Here are some rows, each followed by its group. Groups can overlap.
[ 15 -10 -23 -15   6 -10  18 -26 -19  12  48 -19 -35  15   5  17   3   3
  15  -2 -14 -13  17   0] 0
[ 44  37  36 -39 -13 -29  47  38   5 -22  38  28 -62  33  13  20 -11 -35
  -3 -19  15 -39  12  -1] 0
[ 21 -20  -2   3   8 -17  17  11 -14   9  40  11  -5  -4  16  -1 -10  24
   5 -11   2 -20   0  -2] 0
[ -5  -5  -9 -14 -12   4  28 -30  -7  15  17   7  -8 -12  25   2  -4 -14
  16 -14  11  -4  -7   6] 1
[ 30 -40  -3  12   5 -21   9  17  -9  18  37  -7  17 -10   3  -5  -5  19
  -8  -4  11 -23  -3  -2] 0
[ 16  21  14 -24 -29  -6 -42 -17  18 -38  -9   5  -5  30  32 -37  37 -25
  30  30  24  45 -37  26] 2
[ -9 -26   9  24   9 -10   2  26 -23   5  -8 -34   9   5 -18   4  26   9
 -14   8  -7 -25   1 -31] 3
[  4 -32 -35  47  -1  26 -20  10 -28  29  10 -16  13 -70  19 -23 -20  23
 -25   1 -21 -27  11  26] 4
[-18 -10  14  12  28   6   8   1  -4 -14 -16  10  28 -22 -12 -10 -30  34
  10 -19 -26  16  23 -10] 5
[ 28 -50   4  25  19 -28 -15  26 -12  32   3 -45   1 -12  -5 -32 -14  -7
 -16  -1   8 -11   2 -16] 4
[  9  17   4   9 -23   9 -33   3   4 -29   2   5 -25  21  23 -16  31  -3
   9  22  12  32 -31  19] 2
[ -7  16 -19  -1 -26  45  24 -45 -21  15  30 -13 -14   4  37 -40   0 -20
  -7 -26  17  24 -19  14] 1
[ -8 -36  16   7  19 -30  -1  26   5  10  -1 -28   7   3 -15  -3  18  11
  -1  10  -1 -26   2 -36] 3
[ -1 -13 -26  15  -3  33  21 -21 -33  26  22  -5  -1 -27  20 -11  -3  11
 -19  -9  -1   2  -6   6] 1
[-35 -13  -5   5  21   5   8 -13 -29   4  -9  -9  24 -24  -6   0 -24   9
  11 -15 -27   6  26  -8] 5
[-16  16  40   8  52  50  -9 -23  10  -8 -36  34  52 -11 -28 -13 -52  52
 -25 -32 -52  22  33 -19] 5
[ 18  19 -18   5 -30 -23  29 -28  22  20  40  22 -10   9   7   0   4  -4
  44 -40   2  -8 -23  48] 0
[-21  11  32  13  39  21  -7   5  12 -17 -29  32  39 -20 -29  -7 -47  47
 -11 -24 -40  22  29 -19] 5
[-34 -16   1  14  25  21  10  -3 -36  -3 -12  -3  25 -22   0 -35 -21  28
 -14 -17 -26  11  21  -8] 5
[-17  10  27  -5  40   7  -3 -12  14  -7 -19  21  33  -5 -23 -16 -34  38
  10 -23 -37  15  26 -17] 5
[-12  31 -45  -5 -30   4  -5   0  25  -3 -28   1   5  10 -34  39  35 -35
  35  -7   9 -20 -35  44] 6
[-23 -12   4 -13  17  -2  12  33 -25  13  -4  -5 -11   7   0  21   5  27
 -16   9  -9 -15   3 -30] 3
[ -7  19  47  -8  54  37 -14 -19  23 -11 -37  50  57  -9 -33   1 -57  57
  -9 -42 -57  17  41 -18] 5
[-11 -21  16 -10  15 -24 -34  15   7 -15   0  -1  -6  -3  -8  14  11  -4
  23 -12 -12  -5  35 -29] 4
[-21  -9 -13  41  11  -7   1  -7 -11  14  22 -43 -15   5  -6   3   7 -19
  -9  18 -16   4  21  -3] 4
[ 32 -48   3   5  13 -27 -12  17 -10   7  -3 -50  10  -5  -2  -4 -20 -24
  -1  -3  26  -7   5 -17] 4
[-23   7 -15  -1 -19  39  31 -43 -21  19  28 -10  -9   0  33 -25  -5 -27
  -7 -31  21   8 -15   7] 1
[ 11  23  23 -30 -37 -34 -62  -1  34 -50 -12  26 -14  40  44 -47  45  -6
  39  33  39  50 -43  28] 2
[ 21  16  22 -32   7 -33  19  34  32 -23 -25  10   5  26 -35  34  17 -30
 -33  34  20 -33   3 -41] 3
[ -4   8   3   6 -23   9 -31  16   9 -29   5   7 -17  20  18 -13  22  -2
   0  24  14  35 -31  14] 2
[ 15 -11   4 -12   3  -1  10  -3   3  -2   1   1  -3 -12   1  25   3   0
  11  -1   3  -5   9  -3] 1
[ -2  29  54 -28  62  44  -8 -42  28 -20 -40  42  62  -1 -40  17 -62  50
   0 -37 -62   7  62 -17] 5
[-13  -4  27  -8  35  11  -3 -20  13  -6 -19  17  37 -10 -21 -15 -35  28
  18 -30 -35  10  37 -12] 5
[  9  -1 -19  35   3  -2 -10  17   2  -5  23 -22 -31   1   4 -34  15 -12
 -11  20  -2  17  -7   5] 2
[  8 -11 -39  30  -5  29  -9  -5 -23   6   4 -26  18 -32   1   6  -1  13
 -12  10  -4   0  11  28] 6
[-42  -2   5  -2  12 -11  22  25   0  10  -6  -9 -10  23 -20  24  29  13
 -28  16  -7 -41  12 -16] 3
[ -2 -16 -26  19  -7  11   7   6 -17   4  15  -1  16 -29   5   0  -6  18
   7  -8  10  -1  -5  16] 1
[ -7  40   2 -26 -11 -16  33  36  30  -8 -27  18   4  32 -43  40  41 -33
 -35  32  34 -47 -19  -4] 3
[  9  12 -14  10  -8  13 -16 -15   1 -16  12 -25 -20  11   2 -17  11 -17
  -3  26  -3  28 -10   5] 2
[-36  33  -2  -3 -33  42  48 -50 -15  40  45  16 -28  15  54 -62  -7 -32
   6 -54  27  17 -27  13] 1
[ 14 -38 -27  19  -7  14 -18 -14 -30  21  11 -26  19 -34  14  -9 -17   7
  -1   7  -7 -19  15  37] 4
[-57  26 -54   1 -47 -26  10 -25  39  34 -22  34  11  12 -30  36  34 -27
  57 -23 -18   7 -47  50] 6
[ 19  38  12 -27 -32  27  54 -62 -22  16  70  19 -35  21  62 -57 -14 -40
  31 -70  26   7 -13  18] 1
[-27  -1  26   3  34   3   0  -2  10 -11 -15  21  30 -19 -14 -34 -32  35
   9 -25 -35  21  26  -8] 5
[ 14  26  20 -32 -43 -37 -17   4  40 -45 -16  40 -25  41  39   4  33 -20
  42  17  27  52 -44  11] 2
[-14  -7  15 -11  25  -9   4  -2   7 -16 -15   6  27 -18 -10  -2 -29  17
  19 -15 -24  13  31 -15] 5
[ 12  -1 -27  23  -4  23  -4 -13 -13  29  -5 -24   0 -23 -10   8   1   1
  -7  11  -1   1   6  21] 6
[ 31 -44 -16  20   4   0   3  19 -40  23  19 -26  21  -9   3 -10 -12  12
 -29  -5  12 -17  -1  -1] 0
[-12  18  33   8  43  57  -7 -10   7  -9 -29  31  44 -17 -31 -11 -42  45
 -27 -28 -48  21  21 -19] 5
[ 29 -45   6  24  23 -29 -18  23  -5  30   6 -57   4  -4 -11 -41  -5 -11
  -3  -3   7 -14  -4 -23] 4
[ 19  42  -3 -37 -35 -39  -8  32  57 -26 -45  35  15  35 -45  42  50 -42
  29  36  25 -20 -57  -5] 6
[ 13  -3  -4  17  -7 -11 -39   5  16 -16   0  -5   0   0  15 -39  10   8
  14  26   9  23 -17  13] 2
[ -5  20  11 -20 -22  -4  50 -70  17  43  57  27 -70   4  57 -70 -10 -38
  25 -62  30  29 -14 -11] 1
[ 11 -21 -34  20  -3  25 -31  -1 -37  22  13 -28  18 -39  18  -2 -19   9
  -5   4 -19 -23  18  28] 4
[-19 -24 -17   0  13 -14  14  -7 -42  11   2 -22 -40 -23  11  35 -15   5
   7   6  -5  -6  19 -13] 4
[-17 -20  19  11   7 -20 -33  22   8 -14   3   4 -14  -2  -5  10  19   6
  19   4 -11  -6  24 -29] 4
[-13 -26   6  -3  17  -5 -24   1  -6  -1   4 -29  -1  -1  -9   4  11   5
  -5  -5 -23  -9  25 -28] 4
[  1 -25 -22  52   4  18 -28   5 -21  23  14 -18  16 -40  19 -32 -16  26
  -8   7 -17 -32   6  23] 4
[-31  14  -6  15 -24  24  31 -39  -4  30  33  -2 -18  -8  35 -42  -7 -19
  -5 -40  23  10 -24   7] 1
[  2  28  25 -29 -38  -8 -44 -12  26 -52 -17  23  -3  37  40 -27  44 -19
  35  28  37  54 -42  39] 2
[-43 -20 -23  29  15 -12  18  12 -62  24  -3 -14 -48 -26   6  28  -8  14
   2   0 -17  -9   6  -9] 4
[  6 -22 -17  23  -6  -5 -12  -4  -8  16  23  -4  19 -54  20 -23 -15  16
  14   2 -10 -16   5  27] 1
[  0 -12 -37  28  -2  20   9   0 -31  31   9  -7  13 -31  12 -13  -8  18
  -8   8  -4  -5   2  16] 1
[  8  17  19 -25 -34 -14 -38 -33  26 -34   5  10   2  27  34 -50  25 -21
  34  13  34  40 -38  31] 2
[-20 -19   7  29  11  -2 -32  23  -4  -4   6  -6 -13  -1 -14  12  16  13
  -4   0 -21  -9  23 -28] 4
[ 13 -14  12  25  29  21  -6  10 -19   1 -14 -13  32 -26 -12 -40 -33  32
 -22 -12 -26  14  17  -6] 5
[-33  22  19   9  18  26   2 -23  16   2 -26  24  38 -25 -24  -7 -27  40
  22 -28 -34  14  -4  13] 5
[  7   1 -29  35  -1  15 -13   8  -7  -2  19 -23 -28   7   1 -27  13  -3
 -15  20  -8  26 -11   3] 2
[  0  15   5   5 -14 -15 -19   6  19 -18  19  -2 -18  12  19 -21  17  -6
  15  23  11  27 -20  17] 2
[ -1 -27 -19  32 -15  -7 -23  11  -5   0   3   3  14 -45   9 -12 -15  20
   7   3  -4 -28   9  22] 4
[  5  10 -14   8  -9  15 -14   7  -2 -15  19 -32 -36  10  -1   2  12 -16
  -8  16   1  23  -3   4] 2
[ 12 -13  33 -16  41  17   4  -7  14 -19 -23  36  22  -3 -13 -19 -44  37
   4 -35 -33  20  70 -23] 5
[  7 -30 -12  33  -4  -8 -25  11  -5  22  18  -4  15 -37  15 -21 -19  19
  19   5  -4 -30   4  32] 4
[-16 -23  15  11  14 -23 -29  20   5 -11   3 -14 -10  -7  -1   3  13   8
  17  -4 -20 -13  22 -27] 4
[-17  21  12 -28   7 -32  38  30  27  -9 -10  15  -5  29 -33  29  30 -16
 -23  32  16 -48   7 -22] 3
[-22  19  -4 -19 -28  19  37 -57   3  39  42 -10 -19   5  47 -43 -10 -34
  20 -39  26   9 -18  12] 1
[ 30 -41 -16  26   3   1   7  15 -54  15  28 -27  17 -13   3  -4 -11  14
 -29  -1   9 -12  -1   0] 0
[ -2  32  28 -27 -40  -7 -50   2  30 -54 -19  23   3  44  48 -44  54 -14
  36  28  41  57 -52  43] 2
[ 14 -27 -21   2  -4   2 -22 -15 -23   8  14  -8  24 -32   8  -4 -28   4
  11   4 -14 -10  20  31] 5
[-54  40 -57  33 -54 -12  19 -21  10  70 -34  40  25   8 -16  47  62 -10
  50 -57  44  -5 -54  57] 6
[  0  -7   1   2  -3  -3  18  14   1  -5   8  16 -16 -13   3  20   6   1
   1 -10   1  -1   3  -4] 1
[-45  30   0   5 -26  29  40 -54  -1  54  43  -3 -21  -2  50 -48   1 -28
   8 -41  29   8 -26   8] 1
[  4 -34 -33  27 -12  24 -21   3 -33  -1   9 -21  19 -43   8  -7 -23   7
 -14   3 -10 -12  12  20] 1
[ 45  47  40 -41 -27 -19  62   1   8 -22  52  29 -50  33  42   1 -16 -47
   1 -45  38 -29  -1  -1] 0
[-37 -21 -24  17  15 -13  17   2 -47  47   4 -19 -54 -24   6  26  -8  13
   5   5 -20 -11   8 -17] 4
[ 25   5   0 -28 -35   8  -4  -8  -1  -7  11  23 -57  17  31  -4   0  19
 -18  -9  28  11 -16  -4] 1
[-22   9   7 -16   5  -9  35  28   1  -7 -10   8   0  25 -27  32  23 -16
 -28  13   3 -38  22 -21] 3
[-20  11  -9   6 -25  17  30 -32  -9  23  25   5  -9  -6  34 -18  -3 -15
   0 -34  25   1 -18   6] 1
[-14   7  30  14  45  22  -8  -7   8  -7 -27  28  40 -17 -17 -14 -38  42
  -6 -22 -38  16  28 -11] 5
Which 3 other groups have their centres nearest to the centre of group 0, nearest first?
1 4 3
Which 4 groups are nearest to each row below, nearest first, going by the distance to the group's nearest row?
[ 16 -33 -10  12   0 -18  15  21 -15  25  16   9  -9 -33   8  24 -25  15
   5   8   5   3  -9  10] >> 0 1 4 5
[ 48  52  42 -50  31 -41  16  45  52 -40 -47  18  25  47 -50  45  33 -50
 -54  52  47 -50  -9 -54] >> 3 6 0 1
Which 4 groups are nearest to each row below, nearest first, going by the distance to the centre of the group?
[-31  34  -1 -22 -28   5  57 -48  14  41  39   8 -34  24  26 -14   2 -36
   4 -33  36 -22 -20  14] >> 1 0 6 2
[ 18 -33 -22  30   1   5  12   9 -37  57  20   0  -9 -35  16  16 -23  20
 -10  12  -2   7  -6  15] >> 4 0 1 6
Which 4 groups are nearest to each row below, nearest first, going by the average distance to the group's rows?
[-19  -9 -30  37   9  13  -1 -11 -26  17  33 -44 -13   8  -4   0   4 -17
 -20  18 -22   4  29   2] >> 4 1 0 3
Group 1 spreads out most along one direction. Which 3 other groups' directions of most spread are closest to that one, closest first?
0 2 6
Which 5 groups are nearest to each row below, nearest first, going by the distance to the centre of the group?
[-38 -18  -1   9   9 -28  11   4 -13  21  -1   1 -39 -28  12  31  -9  12
  28   3 -10 -19   8  -5] >> 4 0 3 1 6
[ 13 -32 -11   7  -7  -4 -21 -12  -3  11  18 -12  15 -36  19 -26 -22   1
  17   6  -8 -28  17  36] >> 4 0 1 5 2
[ 34 -47  -2   3  10 -23 -14  17 -17  10   1 -54   9  -7  -7  -7 -21 -22
  -9  -3  20 -12  10 -13] >> 4 0 3 1 2
Group 2 spreads out most along one direction. Which 3 other groups' directions of most spread are closest to that one, closest first?
6 0 3
Which 5 groups are nearest to each row below, nearest first, going by the distance to the group's nearest row?
[-15 -11  -8  13 -16  10  21  -1   0   9  15   4   5 -25  21   7   0  12
  15 -10  18  -3 -10   8] >> 1 0 4 6 5
[-30 -31  -7   0  13 -26  15   4 -11  17   0 -25 -45 -21   4  33 -11  10
  19   7  -6 -11  19 -14] >> 4 3 1 0 5
Which 5 groups are nearest to each row below, nearest first, going by the average distance to the group's rows?
[ 33  33  23 -35   7 -24  20  44  28 -25 -20  26 -15  37 -37  35  18 -30
 -42  40  22 -42  -1 -37] >> 3 0 2 4 6
[-11  11  20  -3  31  35  -5 -18  -8 -15 -23  15  36   9 -20  10 -36  22
 -17 -16 -32  25  37  -4] >> 5 4 3 1 0
[-13  -3  23  -9  36   9  -4 -20   4  -8 -13  14  34 -14 -18 -12 -37  28
  14 -21 -29   8  36 -13] >> 5 4 3 1 0
Group 3 spreads out most along one direction. Which 3 other groups' directions of most spread are closest to that one, closest first?
0 6 2
Which 3 other groups have their centres nearest to the centre of group 4, nearest first?
0 1 3
Group 0 spreads out most along one direction. Which 3 other groups' directions of most spread are closest to that one, closest first?
3 1 6
Group 5 spreads out most along one direction. Which 3 other groups' directions of most spread are closest to that one, closest first?
4 3 0
Which 3 other groups have their centres nearest to the centre of group 1, nearest first?
0 4 2
